In the data rows, the value 128 means zero.
Here are some numbered points:
[115 147 145 143 107 128 146 130 132 132 109 143 110 112 109 140 118 114
 126 146 111 114 144 136 108 114 108 132 129 126 114 128 146 109 128 134
 143 125 116 110 113 128 141 141 114 109 113 114 130 125 121 147 112 129
 144 138 116 107 119 138 140 143 121 145 110 111 111 144 115 109 137 133
 108 111 114 140 118 112 110 143 111 113 146 129 110 128 111 127 111 132
 130 135 107 141 114 145 143 115] 0
[200  63  66  59 202 204  65 198 200 201 187  62 194 195 198  64 194 205
 176  60 202 193  69  80 205 203 186 194 210 195 195  57  61 201 198  81
  60 200 176 190 201 216  72  71 181 203 196 185 205 196 175  61 193  58
  69  63 180 190 173  66  60  62 175  63 197 190 194  62 201 195  72  81
 201 194 194  59 198 192 187  63 204 201  70  54 195 178 193  52 203  47
  51  85 200  57 191  70  64 201] 1
[135 104 125 117 152 149 126 149 135 169 141 103 130 142 129 115 129 151
 148 104 136 142 126  97 137 152 123 139 157 168 130 116 117 152 136  98
 119 148 150 139 152 149 125 127 157 151 130 138 144 168 148 104 131 112
 126 118 156 165 148 117 116 101 149 117 129 141 140 117 136 140 125  99
 139 141 141 103 130 166 123 116 137 151 127 113 131 169 130 113 136 107
 116  99 128 102 140 125 117 151] 2
[154 135 100  87 123 129 102 119 112 129 121 132 146 121 142  85 144 124
 100 133 155 122 100 178 155 118 135  90 127 129 145 154  86 122 114 179
  87 127  98 185 122 123  98 100  90 119 144 186 124 127  99 135 146 131
 101  86  92 113 100  86  85 130 100  85 144 119 121  85 156 120 100 175
 157 120 121 129 143 112 136  87 153 122 102 132 142 120 142 134 156 137
 154 178 146 134 119  99  85 122] 3
[137 129 129 128 140 141 130 134 142 141 139 128 139 139 137 128 137 139
 156 127 137 139 129 110 137 139 136 134 142 142 138 120 129 139 141 111
 129 141 157 119 140 142 129 129 157 139 138 119 141 141 156 128 138 119
 129 128 156 136 155 128 129 128 156 129 138 139 140 129 137 140 129 111
 137 140 139 129 138 135 136 130 136 138 130 120 137 157 138 119 137 120
 118 112 137 128 138 129 129 139] 4
[115 149 143 141 106 127 142 129 128 132 109 149 115 109 114 141 115 106
 119 149 114 110 143 135 116 106 112 129 126 131 115 128 141 107 128 135
 141 127 119 112 105 130 143 143 114 105 115 110 130 131 119 148 115 127
 142 141 115 118 119 141 141 149 119 141 114 108 108 141 116 108 144 137
 115 108 109 150 115 119 113 141 115 105 143 127 115 144 114 127 115 126
 128 136 115 149 109 143 142 105] 5
[108 139 141 142 110 132 146 127 127 126 117 138 107 108 111 141 114 112
 143 142 106 112 143 122 111 116 109 129 125 131 111 125 144 115 128 129
 144 125 139 110 111 125 143 147 131 112 113 114 131 130 138 142 112 128
 146 145 129 108 139 139 145 143 137 140 119 119 116 145 108 113 141 124
 111 118 112 141 118 103 110 142 107 111 142 126 113 137 114 126 112 131
 126 124 114 142 116 144 145 116] 6
[132 143 135 130 120 129 132 127 125 129 119 136 125 121 127 129 129 120
 107 137 133 121 134 146 132 123 122 128 127 128 128 129 129 118 126 146
 127 127 107 122 122 125 131 131 103 125 129 119 125 127 108 135 126 130
 134 128 101 111 111 124 127 137 108 130 129 120 122 124 133 123 132 150
 133 122 122 138 125 114 122 128 130 121 133 132 126 117 127 130 131 128
 132 145 131 137 119 132 132 121] 7
[162 131 108 101 128 133 101 119 101 123 130 130 156 124 157 101 155 128
  87 133 161 128 102 166 157 132 151 105 114 133 156 159 102 129 102 156
 100 124  96 144 125 118 105 106  88 129 154 144 117 129  99 135 158 132
 102  96  85 112  90 102  95 133  93 100 157 129 125 101 168 124 105 165
 163 129 120 137 154 115 147  97 163 133 105 140 157 119 156 135 164 137
 157 158 155 130 128 106  98 124] 8
[119 142 142 140 114 124 141 128 127 129 116 142 119 108 126 138 123 117
 109 144 120 113 146 138 123 113 120 126 130 126 122 130 146 103 119 136
 142 131 108 114 114 123 140 137 113 112 128 112 123 133 106 143 119 124
 138 144 105 111 116 142 145 146 108 146 122 117 114 139 122 117 134 133
 125 114 112 140 123 106 125 134 119 116 137 126 125 129 121 124 115 132
 129 138 123 147 111 144 138 113] 9
[113 142 142 141 115 128 142 130 128 129 116 143 114 116 116 143 115 113
 139 140 110 116 141 118 114 116 113 130 129 129 116 126 141 115 129 118
 142 128 139 112 114 129 141 142 136 115 115 112 129 129 139 142 115 128
 142 142 137 110 139 142 142 141 138 141 114 116 115 142 113 116 142 119
 112 117 116 143 114 111 114 142 112 115 142 127 114 136 115 126 111 127
 126 120 114 142 116 142 141 114] 10
[227  19  18  26 234   0  18   0   0   4 237  18 233 237 234  28 235 234
  65  18 225 238  17 189 225 234 235   0   0   5 236 255  25 235   0 189
  28   0  64 230 232   0  15  17  68 235 231 228   0   3  64  19 233 255
  15  26  65 232  66  26  26  19  66  25 234 238 240  26 229 239  18 190
 225 238 239  19 233 233 237  27 228 234  18 255 233  67 233 255 226 255
 255 188 233  19 235  17  27 232] 11
[119 144 144 145 112 127 143 128 134 129 113 144 122 113 122 145 123 110
 152 145 116 113 141 126 118 112 129 127 128 129 124 128 144 112 134 127
 145 126 152 107 111 129 143 143 145 111 124 110 128 131 151 144 124 128
 143 141 145 110 152 142 144 144 154 142 125 112 112 144 120 112 143 128
 119 114 113 145 125 108 130 146 115 111 144 128 126 126 121 130 117 126
 128 125 121 141 114 142 143 112] 12
[158  98  98  95 163 163  94 154 160 160 161  93 162 163 164 104 156 160
 173  99 160 165  98  92 158 163 164 165 166 161 157  99 102 159 165  92
  97 158 169 155 162 158  96  95 167 159 158 150 165 161 167  95 159  91
  97 101 169 159 167  97  99  95 169 100 162 162 160 100 161 162  93  90
 157 164 162  97 160 161 165  97 154 164  94  91 162 167 163  97 153  99
  97  92 158  98 165  92 107 163] 13
[114 145 107 156 114 127 110 128 134 131 111 143  99 112  95 158  99 117
  91 144 117 110 106 158 117 109 151 109 125 130  98 116 157 112 136 160
 159 129  91 138 111 129 113 110 139 113  99 140 130 130  90 145  97 129
 109 155 143 108  89 153 157 146  91 155  96 114 115 155 111 112 109 157
 115 111 115 141  93 108 154 159 114 110 106 127  99 128  96 122 117 125
 118 157  98 146 113 108 155 111] 14
[110 145 146 144 114 128 146 127 128 125 117 144 114 114 108 145 111 113
 124 145 110 114 145 129 111 113 112 127 124 126 109 128 144 115 130 129
 143 127 125 110 112 127 145 145 128 112 113 111 129 124 125 142 111 130
 146 143 127 122 126 147 144 141 125 144 114 114 114 145 110 116 144 131
 108 117 115 145 109 122 108 143 111 115 146 128 111 110 110 130 111 129
 125 129 113 143 116 145 144 113] 15
[164  78  90  84 172  90  92  78 101  84 160  81 159 160 161  86 161 172
  90  82 162 165  92 171 168 172 151  90  85  88 157 166  89 175 100 173
  84  97  92 173 174  86  93  93  88 170 153 174  93  87  95  83 157 174
  93  86  83 167  95  85  84  80  91  81 159 162 166  81 165 158  93 179
 170 158 160  76 163 164 147  86 159 171  90 164 160  87 159 172 168 177
 166 170 157  83 168  90  83 171] 16
[143 111 113 112 148 108 112 112 111 110 148 112 145 147 146 113 144 148
  96 111 144 147 113 158 145 148 143 113 107 109 145 145 113 148 110 157
 112 109  95 139 149 108 113 114  95 149 145 138 108 109  95 111 144 146
 114 113  95 143  96 111 113 111  95 111 145 146 147 113 145 148 114 159
 146 148 147 111 146 145 142 114 143 147 114 147 143  93 145 146 144 146
 145 158 146 111 148 113 112 148] 17
[117 142 143 140 116 128 144 129 128 129 115 142 115 116 114 140 114 116
 121 141 116 115 142 138 117 116 112 130 127 129 115 128 140 116 128 138
 141 128 121 113 117 128 143 143 114 116 115 112 127 128 120 141 114 128
 143 139 114 111 120 139 139 141 121 140 114 114 114 139 117 114 143 138
 116 116 114 143 115 111 113 140 116 116 142 128 114 120 113 128 116 130
 126 139 114 142 114 142 139 115] 18
[116 143 141 140 114 128 141 128 128 129 116 143 117 115 116 141 116 116
 115 141 114 115 141 138 116 115 114 129 127 129 116 129 139 116 128 137
 139 128 116 113 114 128 141 141 116 115 116 112 128 130 115 142 116 128
 140 140 115 111 115 140 141 143 116 140 116 116 115 140 115 116 141 139
 114 116 115 142 117 111 114 141 114 114 142 129 116 123 116 128 114 129
 128 138 116 143 115 141 140 114] 19
[114 149 140 137 109 128 140 129 128 130 114 151 115 112 114 138 115 107
 120 149 114 111 141 147 115 109 111 127 128 128 113 130 138 109 129 148
 137 128 120 122 111 128 142 141 116 109 113 122 128 130 121 150 115 128
 141 138 116 112 121 136 136 150 121 136 114 112 110 136 113 111 140 148
 114 112 111 152 113 113 113 136 113 109 140 127 113 135 113 126 113 127
 128 147 114 150 111 140 138 108] 20
[114 146 143 142 112 127 147 127 128 131 108 146 117 108 114 144 115 107
 139 147 113 106 145 127 111 112 115 131 132 129 113 124 143 111 129 126
 142 129 141 112 109 129 146 143 136 108 114 109 125 127 142 147 116 125
 145 142 139 117 141 142 144 146 140 141 115 110 106 148 112 105 143 125
 112 108 104 144 115 117 115 142 113 109 146 130 115 115 115 127 110 130
 126 126 119 146 105 148 145 109] 21
New points follow, each followed by the numbers of its two nearest points above, looking only along the 3 directions in which the numbered points spread most, nearest first.
[111 142 137 140 115 128 138 133 131 132 116 141 115 114 116 144 116 116
 145 143 118 115 138 111 112 113 120 133 132 125 120 124 140 115 130 119
 141 127 145 116 115 126 138 145 141 117 113 123 129 135 142 136 119 125
 136 142 136 116 142 148 141 143 145 142 114 118 117 137 106 120 134 106
 102 121 120 138 110 112 114 140 124 114 136 127 112 136 113 125 119 129
 123 113 117 137 115 134 141 114] 12 10
[144 115 114 115 148 110 115 112 112 110 145 113 145 147 143 112 144 148
  97 115 142 146 116 157 143 146 141 115 108 112 145 144 112 150 110 157
 113 109  96 138 148 108 116 115  95 146 144 137 109 111  94 113 146 146
 114 112  94 142  99 112 114 115  95 113 143 146 144 115 143 144 116 156
 146 144 146 113 144 142 141 115 143 145 113 146 145  98 145 147 146 145
 146 157 144 115 145 117 112 147] 17 8
[112 145 145 143 113 128 144 128 127 129 114 146 115 116 114 144 114 113
 114 143 112 114 145 128 111 113 115 130 128 130 116 127 145 114 128 129
 143 129 114 111 113 128 144 145 121 114 113 110 127 129 114 144 115 128
 144 144 121 109 115 144 145 143 114 145 115 115 115 144 112 116 143 129
 111 115 116 144 114 110 117 142 110 113 145 127 115 123 114 128 110 127
 126 129 114 144 117 144 143 112] 0 18
[119 120 133 132 134 139 132 136 131 154 134 119 118 132 121 132 121 131
 142 118 117 134 134 107 119 132 118 133 140 154 119 126 132 132 132 104
 131 140 144 122 133 136 133 132 144 132 119 124 135 153 143 119 120 121
 132 133 145 149 143 132 131 119 143 134 121 133 133 134 119 132 133 108
 119 133 131 119 121 150 118 134 120 133 134 122 121 162 122 120 120 120
 124 107 120 117 133 131 133 133] 4 12
[149 105 101 115 154  77  95 110  77  84 178 103 162 183 170 109 167 159
  77 102 154 175  98 161 149 156 188 110  99  89 170 150 114 158  74 154
 112  86  73 135 154 102  95  96  92 160 161 137  85  95  76 106 168 162
  96 113  93 160  75 115 115 100  77 110 170 175 180 111 148 173  96 159
 150 179 182 109 167 162 191 108 149 165  96 160 173  87 172 167 154 150
 156 162 167 104 180  95 110 158] 16 17
[129 128 140 138 129 130 141 133 128 132 123 138 119 119 117 129 112 126
 133 137 124 118 141 110 126 123 114 134 134 132 118 126 130 126 134 111
 133 133 137 119 126 133 140 142 155 128 120 118 131 131 134 135 115 129
 141 135 147 125 135 133 134 133 134 130 117 115 116 132 123 118 141 110
 127 123 119 130 117 122 110 130 126 126 142 126 117 144 117 125 125 125
 124 111 116 130 119 142 129 125] 12 10
[117 144 139 138 118 129 139 128 129 130 118 141 117 119 116 138 116 118
 141 138 115 118 138 113 117 115 116 135 128 128 116 127 136 116 132 115
 138 129 139 114 116 129 140 141 142 115 118 116 130 128 140 138 117 129
 142 138 140 113 140 138 137 139 139 136 117 120 119 142 119 120 141 114
 115 115 118 142 118 115 114 138 118 118 139 129 117 141 116 124 117 124
 124 116 115 141 116 139 138 119] 12 10
[112 116 154 149  99 146 153 121 129  80  92 122 116  94 113 149 114  99
 142 118 111  90 153 145 114 100 118 131 138  78 114 127 150 101 131 145
 149 145 143 120 100 127 153 152 137 101 116 119 125  80 142 118 115 120
 153 146 136 173 142 150 149 119 141 148 115  89  89 149 111  90 154 146
 113  91  91 120 116 176 118 149 112 100 154 121 114  82 117 123 113 121
 128 144 116 121  90 153 149 100] 15 6
[141 103 111 108 148 109 109 103 115 109 142 100 141 145 140 105 142 147
  99 105 141 146 110 165 141 150 137 104 110 111 141 146 107 147 111 163
 107 108  99 153 146 108 110 109  97 150 142 148 110 109  97 103 141 150
 106 107  98 144  97 111 108 104  96 108 138 144 143 109 138 146 112 164
 141 144 143 105 139 147 140 109 142 147 108 150 140  92 140 151 139 148
 148 164 140 107 146 109 106 148] 17 8
[116 132 142 138 123 133 143 128 129 135 124 136 114 123 114 141 118 124
 140 135 118 120 140 116 118 124 117 131 132 135 117 129 140 124 131 114
 142 131 139 114 124 130 144 141 143 124 120 115 130 133 142 136 116 125
 142 140 146 122 140 140 136 134 138 137 115 122 122 138 116 124 140 115
 120 123 120 136 116 126 113 139 117 123 140 129 115 149 115 127 119 125
 125 115 119 135 122 139 136 122] 12 10
[110 147 144 142 111 127 144 131 127 131 112 140 115 113 111 142 113 114
 130 143 110 116 143 122 111 113 113 131 126 129 111 127 146 112 129 120
 143 128 137 109 112 128 142 145 134 115 110 111 128 127 133 141 111 127
 145 143 133 113 136 141 143 145 133 144 110 114 115 142 113 116 146 119
 112 114 115 144 111 110 110 147 112 113 142 127 112 135 111 128 109 126
 129 124 111 143 114 145 143 117] 6 21
[110 118 131 138 119 135 130 144 129 140 127 116 115 126 115 140 113 119
 142 116 111 126 132  99 112 119 116 137 130 139 113 126 138 119 130  99
 137 133 143 137 119 130 130 131 136 118 116 135 130 140 142 119 115 121
 131 139 133 135 142 139 138 118 144 138 115 125 125 139 110 127 132 100
 110 126 126 119 113 134 115 138 111 118 132 121 116 156 113 121 113 125
 126 100 114 118 126 132 138 119] 12 10
